which system made each run:
poba, seq 1 (7 x 32):
[[ -1  -1   1  22   7   1  -7 -21 -25  -4 -17   4   0  -3   4  12  -8   7
    1 -14 -12  -4   2 -18   7  -9   1   9   5  -5   5  11]
 [ -1   6  -8  22   9  -4  -5 -23 -21 -12  -8   2   3   3   4   5 -11  -1
    1 -18  -4  -9   4 -13   9 -12   7   7   0  -7   5  10]
 [ -7   5 -11  18  12  -7   1 -19 -14 -18   4   0   0   6   1   1 -10 -11
    3 -11   6 -11   9 -10  10  -7  13   8  -3  -6   1  10]
 [ -7   3 -15  15  10 -10   6 -10  -3 -19  15  -1  -1   9   0  -5  -9 -16
    2 -10  13  -7  10  -4   9  -5  14   3  -8  -2  -3   9]
 [ -3  -2 -14   7  10 -14   9   4   1 -16  17   2  -2  12  -1 -11  -3 -19
   -5  -8  24  -4  10  -2   6  -2  13   2  -7  -1  -9   7]
 [  6  -5 -10   0  10 -12  14  12   9 -15  13   3  -4  10   0 -11   5 -18
   -8  -3  25  -1   8  -2   0   2   9  -4  -6   1 -12   3]
 [ 15  -7  -6  -8   8 -13  10  14  18 -12   7   2  -4   5   2 -12   9 -11
  -14   2  22   3   8   1  -1   7   4  -5  -6  -1 -10   0]]
Deme, seq 2 (7 x 32):
[[ -6  12  16  12   5   6 -10 -28  -8  -4 -11  -5  -9  -7   8   5   3  15
   -6  -7 -28  -3   3   0   2  -6   0   7   4  -6  14  -1]
 [ -6  17   7  10   3   8  -5 -29 -16   6  -3 -10  -8  -3   8  -1  -1  15
   -2  -6 -21  -4  -1   4   2 -11  -2  13   1   1  22  -9]
 [ -2  19   1  11   0   4  -3 -19 -16  18   1 -13  -5   3   7  -5   1  10
   -1  -3 -11   1   1   7   5 -13  -6  13   2   3  22  -9]
 [  2  22 -14  10  -2   3   1  -9 -19  21   6 -11  -3   4   5  -7   2   1
    1   1   3   3   4  13   8 -11 -10  10  -2   2  21  -7]
 [  5  20 -21   4  -4   4   2   4 -14  21   4  -7   2   2   2  -6   2 -10
    4   5  12  -1   3  16  12  -8 -10   5  -6   2  16  -6]
 [  5  18 -28  -1  -5  -1   2  12 -12  12   7  -1   4   4   0  -6  -2 -16
    3   6  18  -4   3  14  14   0  -6  -4 -10  -2   6   2]
 [ -1  15 -29   0  -6  -6   2  16  -6  -2   6   6   5   4  -5  -6  -6 -21
   10   6  22  -5   4   8  20   3  -1  -9 -13  -6  -5   9]]
rizum, seq 3 (7 x 32):
[[ -9   5  -1   3   9  -8   9 -15   9 -12  30  -9  -9   8   3 -17   6 -10
  -10  -9   6  -7  12   8  -1   0   7  11  -7  -2   3  -8]
 [ -5   5   9  -6   6  -6   9  -7  15  -8  23 -10 -11   4   6 -16  14  -5
  -15  -4  -5  -1   8  13  -8   4   5   7  -4   1   6 -17]
 [ -5   2  16 -15   0   4   7  -2  21   1  15  -9 -15  -3   4 -14  15   4
  -14   6 -10   5   4  16 -10   9   2   1   1   1   5 -20]
 [ -7   5  20 -19  -6  13   2   4  21   9   5  -6 -13  -5   2  -8  10  12
   -6  10 -17   7  -6  17 -11  12  -3  -4   3   5   3 -20]
 [-10   0  15 -18 -13  17  -5   8  11  10  -6  -3  -6  -7  -3   5  -1  11
    8  13 -19   7  -9  12  -7  10  -8 -10   7   3   2 -10]
 [-15  -4   7  -7 -16  19  -7   5  -2  14 -13   2   4  -6  -3  11 -11  12
   16  11 -16   3 -12  -1   0   1 -10  -7   8   2   3   1]
 [-15  -9   0   6 -12  15  -6   0 -11  11 -16   5   8   1  -4  16 -18   9
   22   2 -11   2 -12  -5   4  -5  -2  -3   9   3   2   9]]
rizum, seq 4 (7 x 32):
[[ -4 -14   4 -13 -14  15   4  22  12  18  -5   3   6   0  -7   2  -5   6
   11  15   4   8 -11   7  -7   2  -4 -11   3   8  -8   0]
 [-12 -20   0  -7 -13  10   0  18  10   5 -10  10   8  -2 -10  12 -16   4
   19  12   4   7 -10  -6  -7   4   0 -15   6   8 -14  10]
 [-12 -20   1   6  -6   5  -2   8   0  -6 -14  14   8   2  -8  16 -21   5
   17   6   0   1 -12 -16   0   2   7 -14   4   5 -13  17]
 [-14 -13  -1  13   3   0  -3  -6  -8 -15 -12  12   5   4  -1  13 -21   1
   13  -8  -1  -5  -1 -20   5  -3  10  -3   3   0 -11  17]
 [ -4  -2   0  18  11  -6  -2 -19 -12 -20 -10   6   1   0   4   9 -10  -1
    0 -16  -5  -8   3 -21   6  -7   8   8   0  -5  -4  10]
 [  5   9   0  18  15  -9  -3 -24 -15 -17  -5   0  -3   1   9   1   3  -2
  -14 -15  -3  -9   9 -15   4  -6   4  12   0  -9   2   3]
 [ 16  16   1   8  16 -11   0 -20 -10  -9   0 -10  -7   2  12  -8  12   1
  -22 -12   0  -2   9  -3   5  -5   1  15  -3  -6  11  -8]]
kitu, seq 5 (7 x 32):
[[-14  27 -15  -7  -9   3  -5   4   1  -7   6   5  -1  -1  -3   0  -9 -15
    7  11  -4  -7   1  13  17  11  -2  -7 -12 -12   8   2]
 [ -1  26 -13  -2  -6   0 -12   2  -8  -2  -8   8   3 -11  -2   1  -3  -8
    5   7  -6  -9   2   8  21   5  -9 -10 -11 -16   8   7]
 [ 11  20 -11   1  -6   0 -13   3 -12  -2 -22  11   5 -14  -1   8   2   0
    0   6  -4  -5   2  -1  15   5 -13  -8  -8 -15   5   5]
 [ 19  10  -2   1  -4   1 -12   4 -11   1 -29  11   7 -13   6  11   4  11
   -5   4  -5   5  -5 -11  10   0 -12  -5  -1  -4   5   5]
 [ 19  -8   4   1   1  -2  -7   7  -6   0 -32   8   6 -10   4  14   4  14
   -7   4  -4   9  -7 -19  -1  -1  -8  -3   7   3  -7   8]
 [ 10 -23  13   2   4   1  -2   4  -1  -1 -22   8   3  -7   1  12   2  14
   -2  -1   1   9 -10 -22 -11  -2   0  -2  10   8 -13   5]
 [  2 -37  16   1   4   0   5   5   8  -6  -9   5   2   2  -1   8  -4  11
    2  -1   4   8  -7 -19 -16  -2   9   2  11  12 -18   8]]
tas, seq 6 (7 x 32):
[[  8   9  -3  -8  -5   1 -11  14   0  -6 -23  12   6 -12  -3  10   1   0
    2  10  -4   2  -1  -4  12   9  -8 -15  -3  -9  -2   7]
 [ 11  -6   0 -10  -9   6  -6  21   1   3 -26  13   6 -11  -4  13  -2   8
    4  13  -1   9 -10  -9   2   5  -8 -13   1   1 -11   6]
 [ 10 -20   2  -4  -8   7  -1  23   6  10 -20   7   9  -4  -7  11  -5  11
    7  10   9  11 -12  -8  -7   2  -7  -8   5   9 -13   5]
 [  7 -30   1  -5  -6   5   6  21   2  15 -11   1  10   1  -8   6  -2   4
    8   3  16  10  -6  -8 -14  -5  -1  -3   8  15 -15   5]
 [ 12 -24  -3   3   0  -1  10  10  -5  14   1  -4   6   7  -4   0  -2   3
    5  -4  19  10  -5  -7 -16 -11   5   5   8  18 -11   3]
 [ 10 -15  -3   9   4  -4  11   0  -8   5   9  -9   1  11   1  -4   1  -2
    0  -9  21   9   1  -5 -10 -11   8  10   7  17  -5   2]
 [  7  -5  -7  15  13 -13   8 -14 -10  -2  10  -5  -3  14   5  -6   4  -5
   -7 -12  15   1   7  -4  -1 -13   7  15   1   8   0   4]]
tas, seq 7 (7 x 32):
[[-19 -16  13 -11 -11  13   2  12  20   1   0   3  -3   0  -4   2  -9   8
   14  11 -10   6 -12   4 -10  11   4 -11   3   6  -9   0]
 [-15 -18   4 -15  -9  11  10  18  21   5   8  -2  -5   9  -5  -1  -9   2
   12  13   4   9  -9   8 -12   8   6  -9   7   9 -11   0]
 [ -9 -13  -3 -12  -5   6  17  18  16  10  17  -6  -4  11  -3 -10  -5  -9
    8  12  17   7  -2  13  -9   4   8  -6   1  11  -7  -3]
 [ -3  -5 -15  -5  -5  -3  13  14   6  11  20  -8  -1   8  -4 -16   1 -12
    5   4  24   5   2  11   0  -1   5   0  -2   8  -1  -6]
 [  3  10 -21   3   1  -4   9   8  -3   6  19  -6   1  10  -2 -12  -1 -18
    0   0  23  -2   7  12   7  -4   2   2  -7   2   4  -1]
 [  7  23 -22   8   4  -9   1  -2 -16  -2   6  -1   0   2   0  -8   1 -15
   -3  -2  21  -4  10   5  16  -6  -1   2 -10  -4   5   2]
 [ 11  22 -21  10   3  -8  -7  -8 -17  -8  -5   5   4  -5   1   2  -3 -11
   -3  -4   6 -10   7  -4  20  -4  -5   0  -8 -11   7   7]]
kitu, seq 8 (7 x 32):
[[ 10 -15  -1  -2  11 -11  14   3   8  -4  17  -7  -5   8   4 -11  12  -5
  -12  -5  18   8   5  -3  -8  -5   7   5   3  10  -8  -7]
 [ -2  -9   2   1  12  -8  15  -4   8  -8  22  -9  -8   9   5 -15   9  -9
  -11  -8  11   0   7   2  -6   0  11  10  -1   3  -1 -10]
 [ -7   0   3   2   9  -8  10 -15   6  -7  26 -14 -12  10   5 -18   7  -5
  -15 -11   1  -5   9   6  -6   0   9  14  -2  -2   6 -11]
 [-13  14   1   5   6  -2   5 -21  -1  -2  20 -11 -10   7   7 -15   5  -5
  -10  -9  -9 -10   7  14   2  -3   3  14  -2  -4  12 -14]
 [ -9  22  -1   7   0   2   0 -21  -8   6  16 -12 -11   3   5 -10   6   0
   -6  -4 -14  -7   5  13   4  -6  -2  11  -2  -6  19 -14]
 [ -4  26   1   1  -5   8  -5 -16 -14  15   5 -11 -11  -4   6  -5   4   9
    1   2 -19   0   0  14   5  -6  -7   7  -2  -1  24 -11]
 [ -2  23  -1  -1  -9  12  -6  -6  -4  21  -4 -10  -7  -8   1  -2   5  13
    1  10 -16   4  -3  19   3  -2 -10   3   2   1  21 -12]]
Deme, seq 9 (7 x 32):
[[ 20 -10   5 -10   2 -10   2  19  15  -8 -14  11   0 -10   1  -1  11   2
  -11   8  10   8   0 -10  -2   9  -4 -10  -4  -1 -11   1]
 [ 12  -3   9  -5   5  -8  -5   5  15 -19 -14  11   0 -11   3   2  12   2
  -15   2  -5   0   1 -13   0   9  -2  -5  -3  -9  -9  -1]
 [  5  -1  17  -2  10  -5  -8  -8  13 -22 -12  11  -6 -10   5  10   8  10
  -15  -4 -19  -4   2 -13   0   7  -1  -5  -1 -11  -7   2]
 [ -4   2  20   6  12   2  -7 -23   3 -18 -10   7  -9 -10   6   8   7  13
  -15  -7 -26  -3   3  -9  -2   2   3   1   4 -11   1  -1]
 [ -7  10  21   7   8   1  -8 -28  -2  -8  -7  -4 -12  -7   8   5   2  15
  -10  -5 -30  -4   0  -3  -3   1   4   8   6  -5  10  -6]
 [ -2  17  13   6   5   7  -6 -26  -7   6  -1  -9 -13  -4   8  -1   6  16
   -7  -8 -25   1  -3   6  -4  -6  -2  14   3   0  17 -13]
 [ -2  19   3   5   0   6  -4 -18 -13  16   1 -12  -8  -4   6  -5   7  12
   -3   0 -16   1   0  11   0  -6  -6  13   3   4  21 -12]]
poba, seq 10 (7 x 32):
[[  0  23 -12 -15 -13   4  -7  16   6   5   1   5  -2  -8  -1  -5  -1  -9
    4  13  -2  -2  -3  18  14  11 -10 -13  -9  -8   6  -3]
 [-12   7  -9 -14 -16  10  -6  20  12   5   1   6   3  -6 -10   1  -7  -5
   14  16  -3  -1  -8  15   7  10  -3 -17  -6  -4  -2  -1]
 [-18  -9   1 -14 -14  12  -1  18  16   4  -2   5   2  -1  -9   5 -12  -1
   19  16  -2   5 -11   6  -1   9   3 -14   1   2  -7   3]
 [-21 -22   9 -10  -9  13   2  13  16   6   3   2   0   5  -8   6 -15   6
   19   9  -5   8 -12   4  -9   6   6  -7   8  10  -9   2]
 [-15 -22  17  -4  -4  14   4   3  10   8   1   0  -3   3  -6   7  -8  13
   13   1  -6   9  -8  -2 -19   2   6  -2  13  15  -5  -2]
 [ -6 -16  20  -1   1  11   4 -12   1  15  -4  -9  -6   6   2   5  -2  18
    4  -1 -11  10  -7  -3 -18  -8   4   8  15  15   8  -4]
 [  4  -2  10  11   5   5   0 -16 -12  18  -8 -10  -3   1   5   5   2  21
   -2  -8 -11   8  -6  -6 -11 -12  -4  15  14  14  12  -5]]

runs to name:
seq 11 (3 x 32):
[[ 14   3   0  14   3  -3 -11 -11 -21  -1 -29  10   7  -7   3  13  -3  13
   -1  -7  -7   3  -3 -19   6  -9  -5   7   7  -2   3  10]
 [ 14 -14   2  14   4   1  -6  -6 -19   9 -27   2   9  -5   0  15  -5  19
    2  -7  -2   7  -8 -20  -6 -14  -6   7  10   6   1   9]
 [ 10 -24   9   8  -2   3   0   3 -13  15 -20   0   9   0   0  13  -3  14
    8  -4   2   9 -10 -17 -13 -14  -1   6  15  15  -5   6]]
	kitu
seq 12 (3 x 32):
[[  6  25   8  -2  10  -4  -5 -14   5 -13  -3   4 -16  -7   7  -7  17   0
  -23   2 -18  -5   7   9   5  11  -3  -2  -6 -14  10 -10]
 [ -2  16  14   3  10   3  -8 -22   2 -11 -10   2 -12 -10   6   5  10  11
  -15  -6 -28  -5   5   0   2   2  -4   3   2 -11  11  -7]
 [ -7   8  18   9   3  10 -11 -24  -5  -5 -18   2  -7  -8   3   7   1  19
   -4  -3 -30  -3  -2  -7  -1  -4  -1   4   5  -5   9  -1]]
	kitu
seq 13 (3 x 32):
[[ 27  14  -9  -8   2  -9   4  14   1   7  -7  -1   2  -8   2  -9  20  -4
  -21   6  16   4   3   7   5   3 -10   0  -5  -3   4  -8]
 [ 16  18  -7  -7   2  -9  -4  15   6  -7  -4   7   1  -9   2  -7  14  -9
  -17   7   9   1   9   5  10   7  -9  -6 -10 -11  -1  -3]
 [  3  14  -8  -5   2  -7  -4   5   6 -19  -6  13  -1  -9   0  -1   6 -13
  -10   6  -2  -9   6   0  15  14  -3 -12  -9 -16  -1   0]]
	Deme
seq 14 (3 x 32):
[[ 19   8  12  -4   9  -7   3  -7   4   1  -2  -8  -9  -4  12 -10  24   9
  -28  -4  -2  10   3   1  -8  -1  -7   9   2   2   8 -16]
 [  7   1  21  -3   9  -5   3 -14  10  -3   2 -10 -17   0  11  -7  20  14
  -21  -5 -13   6   1   1 -10   3   0  10   3   3   6 -14]
 [-10  -2  26  -3   7   5   4 -18  11  -4   6 -12 -15   1   8  -4   9  14
  -13  -5 -25   4  -2   4 -13   2   3  10   7   4   4 -17]]
	kitu
seq 15 (3 x 32):
[[-20 -13  14  -9  -9   8  -4   4  18 -12  -5   9  -2  -7  -6   9 -10   5
   10   9 -15   0  -6  -7  -2  11  10 -15   4  -1 -13   5]
 [-24 -16  20  -4   0   9   2  -8  17 -12   4   2  -9   0  -1   3 -11  10
    8   3 -19   3  -7  -2  -8   7  11  -3   6   4  -6  -1]
 [-21 -10  21   2  -1   8   4 -16  12  -4  11  -7 -11   6   2   0  -4   8
    3  -2 -19   2  -3   2 -13   1  13   4   8   4   0  -5]]
	poba
